[[1860 5697 7806 3762 2168]
 [1433 3762 3151 4614 5226]
 [9213 3232 3078 4758 7736]] result: 3232

[[19 11 37 76 80 60 71]
 [52 53 11 62 39 46 31]
 [49 45 26 68 34 18 74]] result: 45

[[59 79 12 54 70 21 56]
 [58 79  8 48 66 19 60]
 [57 82 42 24 36 58 72]] result: 82

[[2 2 4 2 1 4]
 [7 6 2 7 9 1]
 [2 4 4 4 3 4]] result: 4

[[38 78 71 55]
 [79 47 52 34]
 [ 6 35 24 60]] result: 35

[[744 512 250  92 465]
 [806 849 497 435 296]
 [873 571 903 997 608]] result: 571

[[556 828 909 841 178  51]
 [753 955 856 872 227 106]
 [739 718 728 899 699 667]] result: 718
---
[[97 47 50 52]
 [60 37 47 49]
 [53 48 30 24]] -> 30

[[32 15 49 50]
 [41 31 36  0]
 [75 63 31 25]] -> 15

[64 34 10 83 39] -> 34

[95 67  3 55] -> 55

[ 35  46 182 191 111] -> 46

[[ 505  867 -985   92  159 -844]
 [ -34  126  363  724  803   74]
 [ 322  756 -708  556  630 -879]] -> -879

[141 125 226  52 137 147] -> 125

[57 75 36 23 26] -> 26

[[712 571 743 834]
 [396 111 290 136]] -> 136
---
4.721,0.079,6.735,-2.395,-1.747,-2.972 value 4.721
5.777,6.542,-7.565,6.845,-5.958 value 5.777
0.546,3.494,-5.091,-7.808,5.260,6.691,-2.959 value 0.546
5.947,-0.027,-5.105,3.779,-6.493,1.409 value 5.947
3.664,-1.053,-6.680,-4.048,-7.060,-1.962 value 3.664
-5.761,3.885,-6.933,-4.489,-1.514 value -5.761
7.532,2.601,-0.866,0.733 value 7.532
4.550,-1.569,-7.103,-6.116,-3.941 value 4.550
---
[[ 189  449  367 -271  170 -234   11]
 [ 525  743  701 -622  160 -562  165]
 [ 593  680  662 -495  116 -428  300]
 [ -66   40  -19  269  225  251  -98]
 [ 218  487  390 -285  192 -228   33]
 [ 616  604  615 -393   61 -346  281]
 [ 608  609  636 -463   71 -435  269]
 [  60   24   44  313  147  327  126]
 [ 686  707  712 -547  104 -490  315]
 [ 420 -159  162  514 -147  498  562]
 [ 221   96  237  261   22  325  424]
 [ 341   40  262  244  -29  257  441]] out 257

[[79 81 90 63 68 64 81 78 73 81 89 83 86 89 65]
 [68 64 50 71 71 71 64 61 65 68 55 68 61 49 74]
 [74 72 70 68 68 69 74 71 71 77 75 75 72 69 68]
 [71 66 81 79 57 78 78 85 81 72 92 65 59 86 56]
 [76 65 60 77 61 76 77 76 76 79 80 72 58 62 62]
 [50 57 60 74 76 73 49 59 62 43 43 46 56 62 78]
 [73 68 72 74 63 74 76 77 75 74 82 70 64 75 62]
 [39 49 45 75 83 73 34 46 54 28 18 34 49 46 87]] out 46

[[107  93 228 129 156 112 128 186 107 126  37 118 113  97]
 [ 98 156 105  79 183 197 155  92 112 116 220 151 124 175]
 [200 176 179 140 117 138  96 114 201 138 169 116 158  91]
 [125 162 118 153 132 122  99 118  97 145 123 141 145 122]
 [111 217 189 130 109 141  94  89 170 131 179 125 139 101]] out 139

[[35 40 75 68 59 55]
 [53 66 13 34 59 40]
 [65 13 39 39 59 73]
 [11 73 51 66 59 13]
 [11 36 41 72 59 69]
 [74 52 68 11 59 38]] out 59

[[ 20 -11 -20   2  -2  22   1   3  12  15 -12]
 [ 13  28  21   9 -20   2   8   8  -6 -27   2]
 [ -1   0  -6  17  17  12  21  19   9   1  18]
 [  3  31  -6  -2  37 -13 -16 -15  -5   9  25]
 [ 13  -9  16  -8  13  31  18  -7   1   2  14]
 [ 17   4  36  19  33 -20  11  -3  30   7   0]] out 7

[[ 346  106   20 -136 -374 -128  -84  188 -809 -319 -104   62 -390  222
   814 -385]
 [  32 -244   61 -480 -241  142 -121 -421   93 -708  -68 -102 -243  273
   338  121]
 [ -65 -383  -50 -115 -184 -117   76   83 -477 -262   33 -621 -282 -817
   340  135]
 [ 275 -538 -236 -506  146 -598   42 -475 -353 -465   18 -129  -41 -293
  -106 -624]
 [  27  -34 -364 -469  -59 -164 -295 -313 -432 -215 -107 -904  267    0
   -85 -309]] out -85

[[-126  610 -882    3   66 -115 -595]
 [-116  530 -973  -43   63 -290 -612]
 [-123  559 -965  -13   84 -347 -666]
 [-143  551 -989  -13   73 -282 -228]
 [-112  558 -850  -66   31 -259 -544]
 [-130  642 -924  -15   87 -323 -589]
 [-129  598 -986   32  109 -515 -684]
 [-129  534 -854  -39   43   50 -601]
 [-107  493 -875  -29   38 -597 -590]
 [-118  656 -790  -73   77 -210 -538]
 [-133 -228 -939  -37  110  -73 -668]] out -73

[[4 9 5 6 5 4 6 7]
 [4 6 7 5 6 6 7 6]
 [3 7 5 6 4 6 5 5]
 [5 7 6 5 4 5 6 6]
 [6 5 4 6 4 4 6 5]
 [4 6 5 6 4 1 1 6]
 [5 8 5 6 7 5 5 5]
 [7 6 6 6 5 7 7 5]] out 7

[[5813 4334 6410 5473 3006 4356 7591 6446 5398 5423 2905]
 [5135 7418 3634 6041 5445 7784 8278 5658 4422 6013 4487]
 [7613 3259 2808 6047 4721 4097 5730 5508 5830 5266 4050]
 [4365 6260 8751 5855 5790 4349 7534 6556 4499 7173 6077]
 [5197 6910 4475 5395 6694 7614 5035 8155 7934 4621 5827]
 [7196 6154 4144 7478 4541 7794 6498 6609 5905 3932 3837]
 [5083 7100 4048 4326 5927 6105 8837 6387 4847 6031 7492]
 [4692 8005 6732 3929 3928 7216 6208 6512 6484 3658 6191]
 [5867 2776 5371 6143 4797 4636 4566 3243 4524 6130 3347]
 [6527 3525 4333 6065 6144 8259 5168 4802 5755 3544 7334]
 [5934 3660 3765 5833 4066 5716 7597 4671 4441 5891 2927]
 [5737 5636 4134 5662 8056 6367 2691 5274 6737 5385 7505]] out 5385
